Rotation paths and how fast each direction turns (degrees each step):
Each turn is a multiple of 5 degrees from 10 to 175, or 0.
Each row of a path follows its step; steps can be skipped.
path 1
step 6: [-10  11  -7  -1  -1   4  -1  -1  -1   1   2   1   9  -1  12  12 -13   4
  -5   0  10   7   3  -6   9   0  -8  -8  -1  16   5  -9  -4  -2 -14   2
 -14  -1   0   1 -10  13  -5  10  -3   6  -2   7  -9  12  -2  -3   5  -3
  -3 -11  18   2  -8 -17  -5 -10  18]
step 8: [  7   1 -13  -3  -8  -8   1  12   1  -1 -25  -5   3  -1  -3   6  -9   9
   0   2   2 -12 -16   4   4 -15  -6 -12  -7 -11  -8   6   1  -3  -1   0
  10  -5  -2  -9   0   9   3   1 -12  19   2  -3   7   4   8   4   0  11
 -16  -2   1   5   0  -2  -6  12  -1]
step 19: [ 13  -2  -9   4   5   1  -9  14  -2  -5  11  -5  -9  -5   8   5  11   5
  -6   8   8  -1  -5   9   8   3  -8  -6  -9   7  -1  -2  -7  -2 -13  15
  -2  -7   4  11  18  -7 -18  -5  -2   2  12 -20   7   0   2   5   4  -6
   1  -3   8  -6   6  -3   3  -6   9]
step 21: [  3 -13 -12   9   7   0  -6  -2  -4  -2 -10   0  10  -4   8  -4  -2  -3
   3   4   1   2  10   5   3  -6  11 -11   8 -12  10   7   5  12 -13  -5
   2  -7  17  -9   7   0  13   6   4   1   6  -4 -25  -4  -3  19   1  -6
 -10   0   5  -6   2 -10  -5   1  -6]
step 22: [ -1   8  -2  -6   8  11  -9   0   1  -3  -4   2   4  -5   2   4  11  17
 -11   1   3  -2  -7  -3 -12  -4  -7 -19   4  15  -1  -2  13   5  -1  -2
  -1  -9   8  -7  12   0  -3  13  -7   2   0  -1   3 -12 -18   2  -2  -2
  -1 -11   4  -6  -5  -9 -18 -16  -1]
step 28: [  8   5   1   2   6   4  -8   3  -4   7  12   3   7 -18   8  -2  -7  -5
   0  12  -5 -11   2   4 -13  12  -7  -6  -1  10   5   0   0   6  -7  -8
  10  -1 -11   3  -8   7 -14   4  -2  -6 -10   1  -1  -4  -4  -2  15  -5
  -1   5 -10  -8  15 -18  -8 -10 -12]
step 37: [-15  -9  -2   3   0   1  -3   3  -3  -6 -17   5   3   0  -5  -5  -7  -5
  -8   7  -3  -8   3  18  11  -2 -15  -8  -9  -8  18  -6 -14   0  -7   3
   1  -3   8  -8  -3  -4  -7   3   2   2 -11   3  -2   3 -21   5   4   5
  -7  11  13  -1   9 -13   3   3   7]
step 40: [ -3 -10  -5  -4   8   0  -6   4  -8  12 -10   4  -3   1   4   4   2   2
  -4   4  11   5 -12  20   8   3   7   4   7  -7   0   4  10 -12   0   3
   7  -8  -3  -1 -14  15   4  18 -16   6   0   1  -3   1  -8  11   8   1
 -15   0  -2  14 -10 -14   7   4   2]
[ 2  0  1  0 -1  3  2  1  0  2  2  0 -1  3 -2  2 -3  1  2  1 -1  2 -3  4
  0 -2 -3 -1 -3  0 -1  2  0  1  0 -1  3  3  3 -2  0  1 -4  5 -4  1 -1 -2
  3  0 -3 -2 -1  1  1  3  0  3  3  0 -1 -2 -3]  125
[ 2 -4 -4  1 -1 -1  4  1  3  0 -2  0  0 -1  1 -1  1  3  2  0  1  3 -1 -1
  1  1 -3 -4  2  0 -2 -1 -2 -2 -1  2  0 -2  1  1  3  2  0 -1 -4  1  1  2
 -1  2 -3  3  4  0  6  0 -3  2 -2  0  0  0  3]  135
[ 1  1  1 -2  3  1  0 -1  1  1 -1  2  0  6 -1 -2 -2  1 -2 -1 -1 -4  0 -4
  1  2  3 -1 -1  0  5 -2 -4 -1  0  2  3  5 -2  1  2  1 -3  0  0  0  1 -3
 -3 -2  0  5  2 -1  2 -3 -1  1  0  1 -1 -1 -1]  45
